(in the rows, 128 means zero)
Named turns come first, each shown by rows before and after it. Which turns, in which order, take the first row of each pair that follows to the second? Write the first one first, as in the answered first pair.
turn j_84:
[138 139 113 127 100 130 113 116] |-> [134 145 118 105 110 137 133 129]
[144 144  90 126 115 121 125  81] |-> [125 166  95 118  99 132 130  99]
[168  93  93  74 156 128 166 107] |-> [163  91  84 148 103 111  87  80]
[ 95 137 142 169 106 120 104 158] |-> [ 96 142 150 121 141 131 160 180]
turn j_975:
[131 169 112  88  72 158 100 107] |-> [125 176 114  92  74 159 104 112]
[125 154 151 133 133 151 142 143] |-> [143 146 144 117 141 152 152 137]
[120 140 163 117 178 144 176 158] |-> [157 119 143 101 185 137 178 132]
[118 136 127 121  97 172 107 120] |-> [112 139 131 116 102 176 114 127]
turn j_220:
[182  99  69  52 156 134 187 106] |-> [194  73  56 135 129 102 102  62]
[136 148 141 160 115 127 101 104] |-> [115 171 151 136 111 141 127 127]
[139 124 151 129 155 132 147 135] |-> [146 114 148 151 154 123 128 123]
turn j_566:
[122 111 113 129 147 125 110 113] |-> [114 132 104 121 122 132 106 117]
[143 121 147  99 125 147 154 129] |-> [115 132 163 124 115 147 142 144]
[113 114 136 200 100 118  88 127] |-> [184  82  98 139 122 113 119  86]

Between the rows of a pair lie two turns.
[156  87 172  82 165 133 176 168] |-> [112 159 154  99  50 152 116 172] -> j_975, j_566
[147 137 123  70 132 134 180 132] |-> [125 124 151 100 165 129 186 154] -> j_566, j_220
[134 146 103 128  85 143 115 126] |-> [112 119 149 165 149 131 133 150] -> j_220, j_566
[150 152 138  95 127 119 137 172] |-> [128 154 153 129 124 116 118 183] -> j_975, j_566
[122  75 167 126 185 125 154 138] |-> [114  74 169 166 169 110 117 130] -> j_220, j_975
[ 98 145 143 127 109 144 141 149] |-> [118 144 124  99 103 146 153 136] -> j_566, j_566
[134 118 114 135 120 130 104 107] |-> [119 108 139 141 158 131 122 125] -> j_84, j_566
[164  95 119 115 177 103 143 110] |-> [108 177 115  96  82 137 132 142] -> j_566, j_975
[ 89 133 140 123 120 132 152 136] |-> [106 136 118 103 105 136 151 122] -> j_84, j_566
[166 106 109 107 140 111 139 108] |-> [112 156 129  98 111 136 154 153] -> j_566, j_220
[ 85 156 142 138 113 164 118 159] |-> [144  83 127 149 175 132 116 116] -> j_84, j_84
[144 114 136 141 164 125 144 124] |-> [109 154 140 147 117 137 127 143] -> j_84, j_84
[148 107 117 152 145 104 105 104] |-> [108 156 131 103 131 136 150 152] -> j_84, j_84
[148 119 150  81 128 124 191 120] |-> [ 95 156 165 146  68 127 132 133] -> j_975, j_566
[190  69 130 153 190 114 105 101] |-> [ 89 191 156 108 103 173 138 186] -> j_84, j_84
[139  93 123 178 127 100  88 110] |-> [167  79 117 126 163 107 132 105] -> j_220, j_566
[163  90 107 165 184 142 120 106] |-> [ 97 156 122 187 114 165  90 142] -> j_975, j_84
[ 70  92 146 143 151  99 156 148] |-> [132  92  84  82 103 104 151 101] -> j_566, j_975
[142 116 114 159 127 119 102 111] |-> [136 122 116 160 119 120  98 114] -> j_566, j_566
[104 157 144 138 112 140 112 125] |-> [129 122 141 158 146 124 105 108] -> j_566, j_220
[102 160 125 110 120 145 150 154] |-> [103 163 117 113 103 148 137 148] -> j_84, j_566
[148  95 134 135 165 113 125 118] |-> [106 126 151 166 137 119 106 139] -> j_220, j_975
[148 117 118 144 114 134 100 119] |-> [116 138 139 149 115 145 110 144] -> j_975, j_975
[ 96 116 154 204 137  98  75 137] |-> [187  99  97  66 157 115 157 103] -> j_975, j_566
[ 93 154 130 163  78 138  90 131] |-> [146  84 141 125 191 121 159 124] -> j_975, j_566
[ 86 143 160 153 148 131 119 155] |-> [161  98 110 132 144 115 102  91] -> j_566, j_220
[145 120 100 147 144 125  96 132] |-> [142 116 111 141 165 124 115 141] -> j_84, j_566
[167 108 100 118 120 121 129 112] |-> [124 152 113 116  86 140 129 145] -> j_220, j_84
[133 141 122  83  88 139 103 147] |-> [ 99 122 166 138 133 128  99 170] -> j_220, j_566
[128 142 118  90 134 142 173 132] |-> [145 122 103 151 105 118 104  93] -> j_220, j_84
[101 162 133 127 105 133 128 139] |-> [142 136 118  92 135 127 154 121] -> j_220, j_975
[121 133 143  98 160 127 151 148] |-> [110 140 150 108 158 126 147 153] -> j_566, j_566
[124  96 171 118 189 102 151 143] |-> [ 72 145 175 158 116 112  96 153] -> j_84, j_84
[113 138 138 122 142 124 146 145] |-> [124 123 130 153 133 113 112 125] -> j_84, j_84
[185 115  82  55 128 145 166  99] |-> [ 63 172 164 123 125 165 163 186] -> j_566, j_975
[158  86 118 135 184  91 147  99] |-> [130 100 126 188 152  83 101 101] -> j_975, j_975
[115 138 149  90 156 124 132 148] |-> [133 131 133  77 147 123 131 134] -> j_566, j_975
[118 128 138 122 150 131 160 140] |-> [112 152 128 114 112 139 143 138] -> j_975, j_566
[ 82 123 176 163 152 126 144 159] |-> [123  98 161 122 185 122 175 142] -> j_220, j_975
[151 106 124 165 133 116 114 107] |-> [132 158 114 115  88 146 133 128] -> j_566, j_84
[123 162 119  71 102 146 157 145] |-> [160 111 102 142 104 107  88  90] -> j_84, j_84
[ 91 169 141 125  90 130 114 131] |-> [112 119 149 171 133 102  93 111] -> j_566, j_84
[ 83 132 175 166 174 125 144 174] |-> [118 100 165 148 206 114 157 154] -> j_84, j_975
[116 148 117 137 108 130 115 126] |-> [135 140 105 118 111 129 124 115] -> j_566, j_566
[173  99 105 125 131 114 107  89] |-> [119 162 121  82  95 150 144 143] -> j_84, j_84
[175 110 119  96 149 138 183 126] |-> [137 145 109 156  61 137 100 116] -> j_220, j_566
[114 141 124 110 160 140 170 144] |-> [ 93 166 120 124 116 148 141 149] -> j_975, j_566
[151 129 114 202 121 110  90 104] |-> [119 172 142 116 150 150 190 170] -> j_220, j_84
[129 102 142 178 141 116  79 111] |-> [ 84 162 159 115 127 155 139 167] -> j_84, j_975
[108 129 151 115 154 138 160 153] |-> [151  92 128 129 165 117 139 113] -> j_220, j_975
[ 45 152 167 178 127 137 138 153] |-> [108 139 127  65 154 151 211 134] -> j_220, j_566
[157 131 118  89 136 129 152 123] |-> [119 143 145 103 144 134 160 152] -> j_566, j_220
[ 88 160 152 135 109 139 148 161] |-> [115 162 126  97  97 143 156 145] -> j_566, j_566
[116 155 130  64 154 158 187 185] |-> [184  68 104 159 175  99  99  96] -> j_84, j_975
[130 107 139 111 177 120 175 141] |-> [114 109 138 187 133 106  98 121] -> j_220, j_220
[108 179 161 110 101  88 168 170] |-> [159 108 158 146 166  51 151 127] -> j_566, j_220
[145 122 125  86 128 147 149 108] |-> [112 120 159 114 154 143 153 134] -> j_566, j_84
[ 96 152 119 128 108 132  96 123] |-> [113 133 126  91 160 132 148 132] -> j_975, j_84
[101 102 158 185 173 118 126 148] |-> [114  95 157 154 192 123 158 153] -> j_975, j_975
[109 139 130 134 103 128 116 138] |-> [129 111 139 124 151 121 141 136] -> j_975, j_566
[159 139 142 162 104 125  80 141] |-> [141 153 162 119 134 143 140 183] -> j_975, j_84
[145 104 131 143 151  84 107 154] |-> [117 127 142 151 136  91 102 174] -> j_975, j_220
[150 124 101 113 148  61  98 122] |-> [139 140  98 121 123  65  85 124] -> j_975, j_566
[161 133  85 126  77 108  82  92] |-> [ 75 170 152 161  98 124 104 167] -> j_566, j_220
[ 76 173 129 158 124 133 133 167] |-> [121 150 110  93 162 136 185 155] -> j_975, j_975
[131 137 139 120 172 131 147 146] |-> [151 119 126 150 161 114 109 117] -> j_975, j_220
[129 155 122 100  99 136 139 120] |-> [155 135 112 104 108 125 130 100] -> j_220, j_975
[111 141 156  89 153 165 186 155] |-> [161  77 142 133 190 127 154 107] -> j_566, j_84
[122 147  92 123  76 125 105 136] |-> [165 103  86  95 139 115 144 122] -> j_84, j_84
[ 85 136 149 154 159 125 132 154] |-> [111 115 141 133 186 120 150 141] -> j_84, j_975
[ 93 140 144 137 109 144 134 138] |-> [128 104 131 161 129 125 109 104] -> j_566, j_84
[101 110 183 138 184 126 150 149] |-> [132  84 161 160 182 108 120 110] -> j_975, j_220
[138 103 147  89 162 132 183 134] |-> [139 130 106 123  62 128 100  96] -> j_84, j_566
[123 113 144 103 181 128 167 144] |-> [123  96 139 173 159 106  98 119] -> j_84, j_975
[ 97  93 149 149 140 120 117 176] |-> [ 87 126 134 130  97 132 109 177] -> j_566, j_566
[137 132  91 131 123 107 107 103] |-> [108 163 100 107 113 126 130 132] -> j_220, j_220
[156  87  88 118  90 132 133 121] |-> [118 111 101 146  65 139 115 140] -> j_220, j_975
[176  99 112  86 163 125 162 114] |-> [129 120 126 183  99 117  72 113] -> j_84, j_975
[102 180 146 125  96 148 141 146] |-> [140 167 121  84 102 151 158 125] -> j_566, j_566
[145 139 135 151  82 124 109 113] |-> [122 142 158 169  99 123 113 132] -> j_566, j_220
[ 67 160 149 124 120 146 136 180] |-> [162  76 115 101 183 113 144 113] -> j_566, j_975
[125  62 149 158 141 130 134 119] |-> [155  65 116 121 117 138 142  97] -> j_84, j_566
[121 162 129  81 108 138 112 113] |-> [144 143 121  85 116 128 106  93] -> j_220, j_975
[137 121 121  50 152 126 179 130] |-> [ 93 162 117 128  56 126  86 122] -> j_220, j_566
[117 120 149 121 172 109 138 137] |-> [151 122 111  91 144 111 128 106] -> j_566, j_84
[116 136 144 112 154 139 154 148] |-> [131 152 112 106  99 142 119 121] -> j_84, j_566
[168 118 131 153 131 118  97  72] |-> [168 107 143 154 154 116 107  79] -> j_220, j_566
[148  93 148 117 199 125 177 130] |-> [131  89 150 198 167 104 103 112] -> j_220, j_975
[118 101 120 134 149 136  65 122] |-> [110 138 107  95 112 154  79 132] -> j_566, j_84
[136 104 172 111 167 105 150 110] |-> [129 153 140  73  89 125 140 108] -> j_566, j_975
[153 128  83 111 110 128  87 110] |-> [113 159 100 116  92 140  88 139] -> j_220, j_975
[139  90 100 162 167 118 111 108] |-> [ 77 140 130 178 137 136 110 150] -> j_220, j_975
[135  85 149 163 154 131 127 117] |-> [ 99 115 164 168 135 145 132 145] -> j_220, j_975
[172 110  74 149  80 124  93  66] |-> [ 64 178 139 164  69 154 121 156] -> j_566, j_220
[108 147 150 122 105 177 130 139] |-> [140 133 137  92 121 177 150 125] -> j_975, j_975
[107 151 137 132 111 134 138 146] |-> [134 112 131 160 136 112 118 120] -> j_566, j_84
[166 103 108 150 128 112  90  85] |-> [100 176 139  93 107 159 150 158] -> j_220, j_84
[173 104  99  46 145 138 183 126] |-> [164 119  77 126  58 122  77  85] -> j_975, j_84
[117 105 145 143 172 123 148 152] |-> [141  93 131 140 173 116 141 132] -> j_975, j_975
[178 107  75 103 120 115 128  92] |-> [ 72 166 136 154 104 137 122 168] -> j_566, j_975
[159  81 114 102 191 145 138 111] |-> [ 98 122 130 184 120 143  62 124] -> j_84, j_975
[103 131 135 149 144 126 115 144] |-> [145 119 103 118 135 121 114 110] -> j_566, j_975
[ 97 166 127  94 114 149 153 162] |-> [ 86 166 141 119 116 143 141 169] -> j_220, j_566
[166 159  91 115  65 142  94 127] |-> [175 157  89  84  83 147 124 132] -> j_84, j_975
[173  99 124  91 112 128 123 101] |-> [139 115 140 141  79 124  80 110] -> j_975, j_975
[ 83 152 132  96 111 119 107 129] |-> [118 128 115  69 137 116 131 108] -> j_220, j_975
[ 91 145 157 134 128 140 148 147] |-> [126 102 144 166 150 113 121 109] -> j_84, j_84
[164  99 124 132 159 109 133 118] |-> [106 143 142 167 110 119 104 144] -> j_84, j_975
[150 107  84 144 106 129  59  82] |-> [ 75 180 128  92 100 175 132 167] -> j_975, j_84
[152 133  96 119 150 130 142 129] |-> [137 146  91 142 114 127 111 126] -> j_975, j_84
[146  94 151 193 184 114 104 110] |-> [199  92 108 114 172 124 135  82] -> j_84, j_566
[114 116 122  64 133 126 178 158] |-> [145  67 107 147 131  87 100 103] -> j_84, j_975
[119 159 102 113  83 131 105 124] |-> [109 169 113  98  92 138 125 138] -> j_975, j_975
[156 113 153 145 120 113  76 111] |-> [138 135 151 141  98 118  71 121] -> j_566, j_975
[129 135 134 104  84 150 162 136] |-> [104 136 149 145  85 143 140 148] -> j_84, j_566
[170  94 105 160 125 105  86  86] |-> [148  95 119 182 130 106  78  97] -> j_566, j_566
[157 127 108  54 154 140 181 137] |-> [138 135  93 158  75 119  64 100] -> j_220, j_84
[147  97 129 133 129 117  99 115] |-> [152 108 121 121 114 122  99 110] -> j_975, j_566
[122 165 139 109 153 138 133 142] |-> [161 132 121 126 161 118 106 108] -> j_975, j_84
[125 144 131 117 124 139 139 134] |-> [134 124 136 125 147 133 143 129] -> j_566, j_975
[124 148 100  76 144 154 160 124] |-> [150 130  76 105 122 138 114  85] -> j_975, j_975
[140 111 134 123 166 122 148 130] |-> [151 125 116  96 140 131 152 123] -> j_566, j_84
[147 153  93  96  70 155 135 130] |-> [ 92 130 160 188 128 139 116 164] -> j_220, j_566
[123 138 146 160 113 123 112 163] |-> [137 128 145 123 147 128 154 169] -> j_975, j_220
[130 142 111 111  86 137 119 113] |-> [127 144 117  95  96 143 141 124] -> j_975, j_220
[ 81 174 135 162  49 138  83 173] |-> [107 113 173 121 193 128 185 199] -> j_220, j_566
[129 108 151  99 179 118 160 122] |-> [153  92 132 129 157 104 117  86] -> j_975, j_975
[159 124 111 114 136 131 124  94] |-> [131 129 124 154 127 123  97 100] -> j_220, j_566
[124 146 108 131  77 145 106 113] |-> [ 93 129 159 152 152 139 143 155] -> j_84, j_566
[118 107 116 103 118 157 153 144] |-> [104 118 114 134  89 154 117 139] -> j_84, j_566
[144 133  92 104  89 136 125 105] |-> [109 104 139 180 140 112 107 124] -> j_975, j_566
[142 124 135  96 139 140 146 134] |-> [133 124 142 102 145 141 150 140] -> j_566, j_220
[138  99 142 117 179 106 154 151] |-> [132  95 142 166 158  93 108 138] -> j_220, j_975
[126 124 147  96 148 130 177 155] |-> [145  94 133 169 132 102 105 109] -> j_220, j_220
[130 119 119 179  95  91  85  80] |-> [ 65 175 156 129 101 129 151 154] -> j_975, j_220
[150 102 122 108 150 122 134 120] |-> [126 116 124 147 112 118  91 118] -> j_975, j_220
[124 106 152 127 186 121 170 151] |-> [115  99 153 185 160 108 115 132] -> j_84, j_975
